In the data rows, the value 128 means zero.
Each row is one of a few hidden patterns, stretched or squeezed, then raised or lowered; its group is its pattern. Groups are numbered from 0 in the order they first appear among the rows asked about.
The table:
[161 134 151 157 169 169 150 161]
[146 123 186 154 160 195 132 141]
[215 140 194 189 147 122 114 163]
[126  87 118 113  92  78  76 101]
[118 104 152 130 126 157 110 116]
[134 113 178 150 151 192 126 131]
[131 149 147  95  94  59 109 130]
[153 122 142 147 158 160 143 151]
[197 216 213 178 179 157 187 198]
[143 185 182  64  63   0  87 135]
[ 97  78 139 111 111 148  89  92]
[154 180 174 102  99  53 118 149]
[173 171 176 174 167 160 162 166]
[119  95 152 128 126 162 107 112]
[149 129 201 167 169 212 140 145]
[163 101 140 133 103  85  83 121]
[108  84 144 113 119 152  95 105]
[ 94  78  88  92  99 102  90  91]
[178 140 166 163 140 127 122 152]
[141 151 147 123 117 111 125 138]
[102  89  98  97 100 107  97  98]
[115 127 126  98  92  79 100 118]
[147 130 179 160 164 187 143 143]
[135 142 144 116 114 102 123 134]
[185 105 160 158 112  88  76 131]
More rows, each followed by its group:
[185 194 197 159 158 136 166 180] -> 0
[122  75 111 108  81  65  59  89] -> 1
[113 100 145 126 124 153 106 111] -> 2
[119 107 149 132 132 159 114 115] -> 2
[120  98 111 113 126 130 116 119] -> 3
[132 118 178 150 148 190 121 127] -> 2
[134 126 133 132 136 138 132 139] -> 3
[117 104 117 113 108  98  97 107] -> 1
[140 162 158 114 118  95 126 143] -> 0
[148 157 157 135 137 122 143 148] -> 0
[133 142 139 117 122 111 126 133] -> 0
[113 102 135 118 119 141 111 111] -> 2
[86 86 84 72 72 68 79 82] -> 0
[ 82  99 106  51  46  14  61  80] -> 0
[164 171 170 153 152 138 151 164] -> 0
[167  73 128 137 185 198 130 155] -> 3
[ 92  83 116 101 104 127  88  94] -> 2
[146 117 201 166 164 213 132 139] -> 2
[122 125 128 107 108  94 113 118] -> 0
[87 93 93 75 72 65 77 85] -> 0
[114 130 131  94  98  74 101 121] -> 0
[84 93 93 70 69 56 73 85] -> 0
[135 126 135 133 129 120 119 131] -> 1
[166 202 204 106 105  47 121 162] -> 0
